128 stands for zero in the data rows.
Some points:
array([196, 183, 121, 152, 120, 126,  65, 113,  57,  83, 152, 113, 129,  85, 118, 136,  64, 167,
        20,  68])
array([ 94, 171, 125, 198, 196, 116, 146,  92,  93, 147, 174, 116, 127,  92, 144,  68, 145, 186,
        97,  78])
array([112, 164, 157, 223, 178, 112, 127, 126,  93, 177, 117, 152, 123,  60, 180, 158,  99, 152,
        85, 105])
array([203,  67, 143, 167,  62, 116,  89, 129,  96,  54,  88, 134,  72,  88, 114, 151, 133, 177,
       104,  82])
array([119,  29, 121, 209,  92, 215, 146, 169,  90,  68, 132,  98,  74, 180,  58,  92, 136, 187,
       109,  46])
array([144, 101, 181, 139, 140, 148, 140, 135, 115, 150, 128, 146,  65, 147, 141, 182, 117,  89,
        93, 145])
array([128, 165, 173,  69, 162, 214, 142,  39, 210,  95, 226, 100,  74, 106,  28, 153, 127,  49,
       190,  90])
array([141, 169, 111, 121, 118,  97, 119, 152, 103, 183, 130, 151, 164, 128, 157, 101, 114, 114,
       155, 132])
array([ 84,  90,  62, 126, 127, 193, 102, 195, 162, 113, 121,  52, 136, 182,  95,  54, 160, 149,
       197, 111])
array([172, 129, 139, 108, 148, 147, 143, 132, 136, 122,  65, 152, 138, 159, 155,  90, 158, 136,
       130, 194])
array([114,  87, 146,  82, 121, 119, 151,  97, 208, 117, 108,  92, 171, 156, 101, 204,  57,  23,
       164, 159])
array([ 87,  94,  65, 123, 140, 216,  75, 191, 163, 113, 133,  62, 134, 170, 104,  53, 169, 133,
       210, 112])
array([109, 142,  95, 111, 112, 105,  96, 145, 136, 195, 111, 110, 166, 136, 157, 102, 115,  79,
       163, 148])
array([100, 161,  59, 132, 137, 118,  68, 176, 137, 186,  89,  81, 192, 102, 174,  98, 150, 138,
       151, 166])
array([139, 127, 173, 148, 163, 117, 118,  92, 120, 157, 157, 151,  94,  91, 186, 168, 142, 110,
       108, 155])
array([111, 142, 170,  77, 158, 115, 154,  86, 136, 137, 160, 174,  30, 105, 119, 119, 214, 116,
       118, 137])
array([112,  29, 132, 201,  76, 198, 150, 181, 105,  79, 118, 101,  69, 174,  47, 125, 120, 173,
       107,  47])
array([117, 140, 136, 175, 160,  88, 145, 136, 122, 150, 119, 128, 152, 104, 175, 118, 127, 128,
       133, 132])
array([ 81,  66,  68, 136,  87, 135, 140, 197, 176, 134,  87,  33, 131, 198, 101, 104, 121, 116,
       166, 113])
array([ 93, 129, 128, 101, 124, 115, 156,  58, 123, 138, 137, 152, 193, 144, 163, 125, 120, 115,
       111, 195])
array([159,  76, 134, 138,  99, 161, 114, 148, 111, 112, 115, 152, 103, 139, 122, 113, 152, 170,
       130, 102])
array([107, 154, 149, 184, 163, 110,  99, 117, 100, 160, 132, 126, 142,  66, 174, 141, 110, 141,
        94, 116])
array([120, 114, 114,  85, 112, 116,  96, 142, 156, 183,  98, 129, 152, 140, 165, 126, 127,  90,
       181, 173])
array([134, 127, 185,  39, 116, 109, 214,  29, 195,  93, 143, 118, 161, 157,  53, 193,  53,   7,
       130, 179])
array([111, 194, 151,  80, 176,  89, 126,  95, 140, 134, 147, 142, 106,  65, 121,  86, 166, 132,
       138, 150])
array([167,  93, 183, 148, 109, 115, 233, 100, 177,  60, 107, 132, 176, 159,  94, 231,  75,  70,
       145, 159])
array([109, 138, 107,  75, 127, 111, 102, 143, 156, 185, 118, 130, 141, 123, 149, 125, 130, 140,
       165, 169])
array([103, 142, 150, 210, 170, 114, 120, 147, 113, 184, 104, 142, 104,  79, 183, 167, 103, 131,
       105, 113])
array([  0, 135,   0,  95,  49,  92,  77, 179, 174, 131, 143,   0, 198, 165,  99, 121, 132, 124,
       169, 148])
array([121, 180, 173,  76, 182,  81, 156,  64, 133, 127, 183, 165,  86,  81, 134, 110, 166, 107,
       125, 149])
array([110,  99, 111, 121,  86, 201, 187, 132,  65,  84, 239, 147, 155, 246,  56,  78, 122, 171,
       104,  99])
array([126, 171,  95,  76, 137, 121, 117, 141, 124, 198, 127, 146, 164, 120, 144, 124, 146, 152,
       142, 198])
array([120, 116, 127, 173, 147, 128, 140, 125, 185,  94, 158,  69, 116, 117, 108, 163, 151, 125,
       191,  91])
array([111,  87, 112, 144, 121, 197, 170, 160,  88,  71, 194, 136, 153, 223,  80,  79, 144, 180,
       122, 105])
array([116, 147,  98,  92, 138, 121,  90, 157, 150, 186, 105, 119, 153, 109, 157, 122, 144, 147,
       162, 175])
array([115, 113, 158,  64, 145, 114, 123, 106, 164, 154, 130, 143,  89, 123, 150, 133, 160,  89,
       154, 177])
array([ 73, 102,  43,  65,  92, 192,  36, 161, 190, 176, 132,  55, 145, 170, 129,  71, 137,  52,
       233, 138])
array([156, 139, 142, 115, 155, 112,  97, 131, 119, 131, 124, 154, 127, 113, 167, 133, 125, 156,
       112, 127])
array([122,  67, 132,  82, 105, 132, 104, 124, 175, 158, 125, 133, 114, 149, 164, 138, 138,  80,
       191, 165])
array([ 29,  96,   0, 111,  25,  66,  94, 191, 178, 124,  95,   0, 173, 163,  91, 140, 126, 116,
       170, 155])
array([ 96, 179, 164,  86, 166, 103, 168,  92, 124, 138, 169, 148,  48, 101,  92,  86, 194, 144,
       111, 121])
array([160, 164, 136, 117, 165, 119,  93, 157, 115, 158, 124, 152, 106, 126, 152, 116, 111, 157,
       128, 130])
array([135,  91, 137, 141, 159, 222, 107, 136, 144, 104, 159, 116, 130, 142, 105, 108, 124, 120,
       165,  90])
array([ 65,  60,  45, 141,  94, 183, 129, 202, 177, 116, 120,  17, 120, 225,  79,  79, 131, 122,
       183,  87])
array([ 94, 150, 131, 180, 193, 147, 139,  95, 101, 109, 183, 124, 100, 109, 132,  60, 194, 193,
        94,  80])
array([216, 111, 158, 107,  97, 143,  76, 127,  89,  50, 125, 132,  80,  99,  92, 157,  66, 132,
        74,  97])
array([243,  72, 180, 120,  62, 171,  79,  99,  89,  17, 153, 141,  49, 110,  64, 198,  38,  92,
        63,  63])
array([168, 116, 136,  93, 134, 120, 135, 131, 142, 136,  63, 178, 150, 151, 173, 115, 166, 137,
       137, 172])
array([142, 135, 192,  82, 160, 103, 154, 100, 144, 118, 119, 153,  81,  96, 127, 167, 128,  61,
       108, 178])
array([ 75, 160, 113,  75, 130, 109, 146,  32, 107, 143, 145, 156, 205, 124, 151,  93, 132, 130,
        82, 206])
array([146,  85, 182,  71, 120, 136, 161,  66, 196, 118, 126, 139, 169, 147, 111, 244,  61,   0,
       148, 172])
array([170, 146, 174, 145,  63,  99, 255,  99, 139,  35, 135, 158, 205, 203,  20, 246,   9,  48,
       126, 147])
array([101,  77, 107, 144, 119, 111, 137, 152, 202, 105, 114,  74, 135, 145, 132, 176, 139, 122,
       205, 140])
array([ 94, 220, 148, 195, 164,  63, 181,  80,  79, 158, 197, 147, 118,  72, 136, 108, 115, 159,
        88,  81])
array([ 72, 221, 160, 154, 158,  72, 200,  66,  76, 138, 214, 147,  76,  91,  94,  95, 143, 151,
        65,  70])
array([157, 134, 117, 138, 147, 107,  99, 135, 117, 156, 105, 178, 133, 106, 195, 114, 172, 175,
       122,  96])
array([177,  79, 146, 142,  91, 131, 108, 132, 115,  97, 108, 148,  89, 100, 128, 136, 142, 174,
       130, 101])
array([137, 169, 116, 123, 135, 114, 111, 172, 116, 163,  99, 138, 132, 112, 150, 146, 128, 159,
       107, 141])
array([180, 159, 168, 136,  70, 116, 251,  97, 121, 113, 104, 179, 191, 185,  65, 191,  49,  73,
       132, 161])
array([102, 209, 143,  86, 177,  92, 102,  74, 115, 125, 154, 146, 128,  51, 133,  80, 172, 119,
       117, 148])
array([ 11, 138,   0,  89,  59,  71,  79, 203, 187, 154,  90,   0, 185, 157,  92, 118, 129, 123,
       184, 160])
array([139, 117, 188, 116, 156, 108, 138, 130, 150, 139, 119, 155,  98,  90, 160, 184, 124,  95,
       135, 165])
array([113, 100, 170,  88, 119, 104, 202,  80, 217,  79,  60, 102, 121, 136,  72, 182, 109,  40,
       138, 172])
array([134,  92, 143, 176, 103, 122, 132, 181, 126, 121,  90, 135, 103, 113, 127, 165, 124, 157,
       115,  88])
There is one direction along which these points spread out most. For each point below, how far along it does it lie, from 0 to 99? The average is 50, and the first point in the table lies past the average.
array([182, 108, 140,  89, 109, 158,  67, 114, 112,  60, 136, 154,  95,  93, 104, 128, 121, 118,
       119,  93]) 58
array([176, 206, 104, 122,  92, 109, 117, 169,  66, 165, 103, 195, 162, 185, 126, 102,  93, 121,
       129, 107]) 53
array([137, 130, 132, 165, 124, 102, 130, 118,  85, 127, 143, 182, 160, 115, 185, 139, 143, 156,
       114, 136]) 60
array([158, 123, 144, 119, 139, 115, 129, 143, 148, 150,  85, 162, 122, 129, 158, 132, 142, 139,
       148, 140]) 53
array([105, 189, 122, 177, 178,  96, 131, 101,  95, 189, 174, 138, 154,  78, 168,  95, 115, 167,
       118, 105]) 61
array([143, 156, 123, 136, 132, 112,  99, 182, 126, 166,  99, 128, 111, 100, 154, 157, 123, 167,
       118, 127]) 52
array([209, 165, 156, 137, 113, 138, 176, 140,  95, 112,  54, 161, 134, 197, 113, 125, 100, 123,
        89, 173]) 60
array([167,  98, 169, 137, 129, 136, 129, 149, 106, 144, 100, 163,  83, 160, 169, 183, 110,  96,
        87, 144]) 61
array([151, 127, 144, 153, 165, 177,  97, 118, 139, 106, 156,  91, 121,  66, 114, 114,  92, 125,
       141, 107]) 54
array([139, 138, 130, 110, 143, 119, 115, 150, 141, 161,  97, 159, 135, 115, 169, 137, 153, 158,
       147, 162]) 51
array([128, 107, 177,  62, 132, 127, 181,  68, 202, 108,  78, 122, 139, 137,  84, 182,  96,  34,
       137, 186]) 54
array([156, 118, 146, 134, 128, 101, 136, 114, 107, 118, 145, 191, 140, 122, 177, 149, 143, 160,
       116, 134]) 63
array([129, 139,  90, 155, 151, 110, 100, 191, 149, 140,  90,  94, 154,  98, 159,  94, 167, 157,
       184, 143]) 38
array([147, 110, 143, 164, 136, 109, 110, 124, 117, 126, 110, 135, 124,  91, 168, 130, 140, 147,
       124, 123]) 56
array([165,  27, 130, 185,  54, 177, 144, 171,  82,  52, 112, 136,  69, 182,  54, 121, 138, 191,
        94,  39]) 48
array([ 68, 115,  51,  55, 110, 212,  20, 142, 180, 186, 141,  76, 154, 148, 145,  67, 144,  70,
       218, 148]) 20
array([124,  51, 141, 223,  86, 172, 168, 196,  90,  90,  95, 105,  80, 155,  54, 146, 105, 174,
        81,  47]) 48
array([173, 103, 124, 158,  98, 101,  98, 129,  91, 121, 106, 187, 126, 116, 183, 129, 152, 163,
       111,  88]) 58
array([174, 128, 135, 150, 156, 143,  87, 135, 110, 109, 123, 118, 116,  81, 140, 129, 108, 155,
       104, 106]) 58
array([105, 160, 123, 170, 199, 100,  96, 111, 124, 161, 133, 115, 151,  70, 181,  87, 141, 136,
       122, 123]) 55
array([170, 138, 127, 115, 103, 104,  79,  98,  82,  99, 138, 173, 146, 111, 165, 136, 108, 154,
        58,  77]) 64
array([116, 167, 105, 116, 108,  83, 139, 128,  86, 146, 176, 150, 209, 148, 174, 130, 131, 118,
       128, 173]) 51
array([169,  65, 117, 164,  77, 177, 115, 168,  83,  81, 109, 129,  92, 175,  78, 100, 144, 183,
       107,  67]) 46
array([190, 137, 154, 126, 154, 141, 152, 133, 127, 107,  54, 134, 128, 166, 143, 100, 144, 138,
       114, 198]) 55
array([144, 136, 135, 127, 159, 129, 121, 115, 131, 158, 118, 157, 143, 121, 176, 136, 153, 159,
       127, 165]) 56
array([154, 140, 123, 118, 122, 102,  90, 118, 105, 139, 127, 207, 148, 112, 187, 128, 138, 173,
       103,  84]) 61
array([159, 115, 147, 133, 129, 109, 118, 118, 109, 110, 137, 182, 130, 115, 168, 154, 133, 156,
       108, 133]) 62
array([110, 138, 187,  99, 159, 115, 152,  59, 118, 145, 182, 184,  34,  99, 137, 140, 198,  93,
        90, 128]) 72
array([151, 131, 166,  71, 166, 110, 146,  90, 149, 129, 113, 148, 120, 106, 144, 105, 154,  79,
       138, 190]) 59
array([104, 184,  79,  97,  95,  90, 143, 127, 103, 188, 195, 130, 199, 139, 154, 150, 109, 127,
       120, 170]) 48
array([ 95, 156, 138, 157, 197, 149, 140,  88, 107, 117, 183, 133,  99, 100, 125,  65, 188, 180,
        97,  96]) 61
array([100, 157, 148, 144, 199, 133, 131,  86, 114, 141, 168, 140, 119,  87, 147,  78, 159, 154,
       102, 116]) 62
array([ 34, 113,  28, 100, 118, 167,  48, 145, 164, 118, 174,  65, 163, 143, 137,  79, 169, 117,
       199, 134]) 21
array([203, 186, 165, 142,  82, 140, 217, 123,  86, 130,  72, 172, 145, 204,  79, 162,  56, 102,
        88, 166]) 64
array([102,  68,  96, 213, 106, 224, 169, 139,  58,  28, 224,  51, 108, 197,   0,  33,  94, 191,
        88,   0]) 42
array([137,  88, 171, 127, 132, 119, 183, 106, 202,  98,  63, 112, 131, 133, 113, 188, 114,  77,
       151, 162]) 52
array([ 92, 156, 181, 154, 126, 125, 160, 102,  80, 135, 158, 176,  94,  98, 105, 145, 132, 139,
        61,  93]) 70
array([ 95, 169,  87,  74, 126, 106, 110, 149, 144, 203, 144, 106, 155, 114, 127, 127, 118, 149,
       160, 157]) 41
array([119, 169,  70, 154, 157, 113,  73, 186, 136, 183,  75,  76, 179,  93, 168,  72, 146, 130,
       157, 126]) 36
array([152, 146, 129, 166, 103,  99, 101, 197, 103, 133,  80, 122, 101, 109, 149, 177, 104, 142,
        87,  89]) 54
